In the data rows, the value 128 means zero.
The table, row by row:
[ 80  87  75 114  89 109 144  94 123 138 139 159 118 171 104 206 164 104 118 128  88 227 170 114 102 107  95  94  87  53 148 132]
[119  72 115 117 112  99  91 116 132 125 117 158 105 181 118 187 106 123 136 137 104 173 214 143 152 131 156  85 117  29 141 140]
[109  93 139 133 134  65 122 145  73 126  86   3  96 127  95 120 125 154 134 141  54 120 133 132 100 115 172 100  85 113 123 102]
[108  95 113 129 109 102 136 127 100 118 109 133  92 157 105 153 106 116 166 124  83 174 140 148 119 100 135  75 106  55 143 132]
[123  96 156 142 108 121 164 121 132  73 144 111 122 113 120 134 108 126 124 129 110 112 140 146 121 104 135  95 155 106 148 130]
[147 125 113 136 130 170 131 103 158 125 157 235 124 148 145 152 124 114 145 110 164 168 136 141 174 135 100 118 156  66 137 150]
[ 69  56 164 155  80 116 235  76 121  26 156  91 125 100  72 146 164 118  82 116  66 119 149 109 108  76  87  91 109 148 193 143]
[176  95 174 151 157 111  84 171 146  78 121 116 116 121 131 101  57 140 136 129 124  53 173 182 160 150 189 116 171 118 128 138]
[114  99 175 146 104 142 185 113 164  51 173 153 139  73 136 121 123 122  96 111 132  77 135 137 137 108 108 116 157 149 159 167]
[159 140 110 120 136 165  90  99 162 167 148 220 143 154 144 154 151 122 117 115 203 156 153 127 168 162 113 161 159 105 136 155]
[144 112 161 128 123 144 121 144 174  97 172 149 174  94 144 127 138 137  81 131 186  52 164 153 128 139 137 165 172 193 131 143]
[ 97 213  79 115  99 107 123 176 103 223 150  69 149 107 144 125 160 143 140 144 144 174  65  76  33 104 107 172  61 179  79  58]
[122 182  17  93 123  52  42 173  77 241  77  88 101 181 152 158 111 126 192 151 102 225 117 113  94 134 161 120  65  48  47  56]
[163 149 154 125 178 140 105 156 122 128  89  95 123 117 132  81  94 143 150 118 134  72 110 129 147 145 157 144 165 165 116 122]
[138 146  93 112 173 105  97 134  83 174  58  32 102 168  98 119 116 145 150 149  87 146 114 116 114 141 160 135  91 119 109 101]
[ 87 120  70 125  98 168 165  65 134 161 152 248 117 175 120 205 208  95 141 108 129 244 158  77 130  99  47  88  87  47 156 151]
[122 146 109 120 116 103 128 145 123 141 127 110 113 120 128 127 120 133 145 131 103 131 114 130 109 115 128 119 111 109 113 102]
[120 149 140 115 107 131 125 141 168 154 171 136 182  82 145 138 159 135  73 128 198  89 120 111 109 151 128 189 136 207 114 131]
[ 81  96 133 136  90 120 172 108 147  92 158 136 137 124 100 168 172 128  93 118 109 146 148 119 107 105  98 112 103 123 155 149]
[148 174 133 132 173  95 131 162  45 155  56   0 109 110  97  49  99 153 166 156  88  73  52 124  90 118 176 157  88 206  92  67]
[150 128 141 133 125 117  77 152 153 133 145 170 127 149 165 132 104 116 148 132 154 142 159 154 152 131 141 122 157  83 113 142]
[136  73 188 132 129 127 111 134 150  71 141 107 142 100 120 114 115 142  81 126 127  40 172 151 144 144 157 142 174 173 153 150]
[135 107 129 130 129 186 148  86 160 118 147 255 119 134 142 147 127 111 131 111 151 182 152 139 182 129  87 108 170  59 163 170]
[114 183  97 123 122 153 148 120 104 181 123 135 133 118 142 130 154 113 143 141 140 176  76  97 100 122  97 149  94 146 104 108]
[ 99 169  79 105  94  76 106 159  84 189 125  65 123 135 134 106 134 134 163 142 103 166  95 116  69 107 139 138  72 135  86  64]
[138 104 101 104 137  65  55 165  97 156  77  68 103 178 122 144  95 144 148 146  77 145 172 143 122 138 182 100 113  72 111 109]
[ 80  58 169 163  70 149 239  94 150  20 190 168 123  90  96 137 126 109  91 111 102  90 139 134 126  85  68  76 134 119 183 167]
[104 141 106 116 134 122 159 107  99 168 106  47 137 128  99 113 189 135 127 145 108 142  78  84  81 120 107 153  84 183 135 102]
[168 229  65  92 170  99  41 190  71 252  59  28 114 159 153  82  92 156 198 151 124 151  66 116  95 148 184 161  87 144  51  52]
[165  79 183 149 174 121 147 124 101  54  79  53  89 125 103  70  58 141 151 127  79  56 124 155 163 123 170  96 159 118 163 132]
Behind each row are 2 hidden switches, each 1 (on) or 0 (off), listed from the one that spreads the rows most. The rows also spread widely along 4 other directions, which tell nothing about the switches. All are off in the first row of the table.
Further rows, each followed by whether each switch is on (1) or off (0), in that order:
[138 115 160 150 126 124 127 144 147  93 149 150 129 104 147 130 101 125 113 111 144  84 138 163 145 126 136 132 162 120 133 148] >> 0 1
[111 121 126 140 116 168 190  81 124  96 131 164 106 134 103 129 155 109 136 107  99 170 100 112 129  95  86  96 119 102 165 149] >> 1 1
[114 146  88 107 136  95 121 109  87 154  73  73 103 166  96 138 144 129 154 141  75 185 121 109 123 136 126  99  73 105 136 118] >> 1 0
[177  99 198 137 130 160  95 134 216  80 190 221 187 105 165 130 117 136  71 132 211  27 190 164 192 177 160 171 213 173 135 180] >> 0 0
[139 122 120 119 118 105  99 162 117 133 132 138 115 144 149 132  92 130 148 130 116 134 141 149 136 127 144 118 133  86 107 113] >> 0 1
[172 101 198 151 183 159 125 142 141  75 107 118 124 119 142  74  80 143 121 135 137  36 142 181 191 164 154 125 190 147 132 167] >> 1 1
[137  98 179 142  97 156 166 109 183  73 188 209 135  85 131 142 132 111  86 108 153  90 158 141 143 121  93 122 166 126 168 169] >> 0 1
[118  97 148 141 134 151 184  80 128  75 128 119 121 126  84 129 164 117 101 106  98 126 132 111 146 124 108 104 129 149 163 152] >> 1 0
[ 97 175  76 106  99 122 107 142 145 200 165 127 176 112 145 161 193 124 100 137 167 164 102  79  70 135 108 183  86 200  87 101] >> 0 0
[168 118 132 122 147 160 113  96 152 113 125 250 109 151 140 133 108 110 139 113 148 163 156 152 201 147 116 114 190  61 145 177] >> 1 1
[161 160  95 129 169 137  59 138 125 176  94 168 115 160 166 131 108 119 174 122 153 147 115 139 153 148 144 138 136  91  99 120] >> 1 1
[128 160 127 131  96 133 131 143 153 140 157 158 150 104 159 118 138 120 117 131 161 123 118 130 116 125 112 148 125 154 105 126] >> 0 1
[131 184 139 144 133 188 184  98 160 134 168 155 182  62 148  93 164 115  86 116 211  93  64  90 113 143  95 194 133 243 142 136] >> 1 1
[ 80  61 183 160 110 165 255  71 105   7 125  69  92  93  56  95 118 114 109 103  35 100 104 133 136  72  77  70 127 142 202 146] >> 1 1
[157 169 114  96 127  97  21 177 144 198 118 137 152 152 179 139 134 151 121 150 180 124 148 116 132 163 178 178 123 150  77 122] >> 0 0
[ 89 148  66 129  82 124 157 115 136 158 161 197 134 139 146 179 164 111 126 124 151 217 120 106  93 108  77 109  98  89 125 118] >> 0 1
[157 155 179 128 141 121 106 173 148 124 147  70 166  79 155  79  88 150 124 135 155  34 105 156 111 150 176 176 147 225  95 116] >> 0 1
[138 183 161 135 135 201 167 117 174 126 186 190 181  61 160 102 158 122  85 117 225  82  73 115 139 148  79 191 170 225 132 136] >> 1 1
[ 93 137 115 130 123 136 190  99  88 110 119  90  99 126  92 123 137 120 139 128  99 171  96  94 101  91  94  93  98 128 154 122] >> 1 1
[129 139  83 126 144 144  95 111 120 147  98 215 104 183 140 148 125 115 170 122 117 204 146 127 175 135 114 107 132  41 130 137] >> 1 1
[155 155 175 145 174 143 101 146 138 133 115  75 158 109 138  88 131 164  95 140 161  57 109 119 134 170 156 185 158 230 100 124] >> 1 0
[171  93 138 123 197 105  73 148  97 135  59  51 116 162 121  98  87 158 155 133  90  62 141 151 156 157 209 128 146 123 119 125] >> 1 0
[133 113 137 126 151 158 111 103 141 121 120 179 149 144 118 147 150 123 108 120 155 124 144 123 161 153 123 139 156 137 142 159] >> 1 0
[103 144  89 106 123  80 100 177  86 176 107  82 111 154 125 132 125 122 165 144  96 170 111 134  84 111 126  98  76  94  91  85] >> 0 1
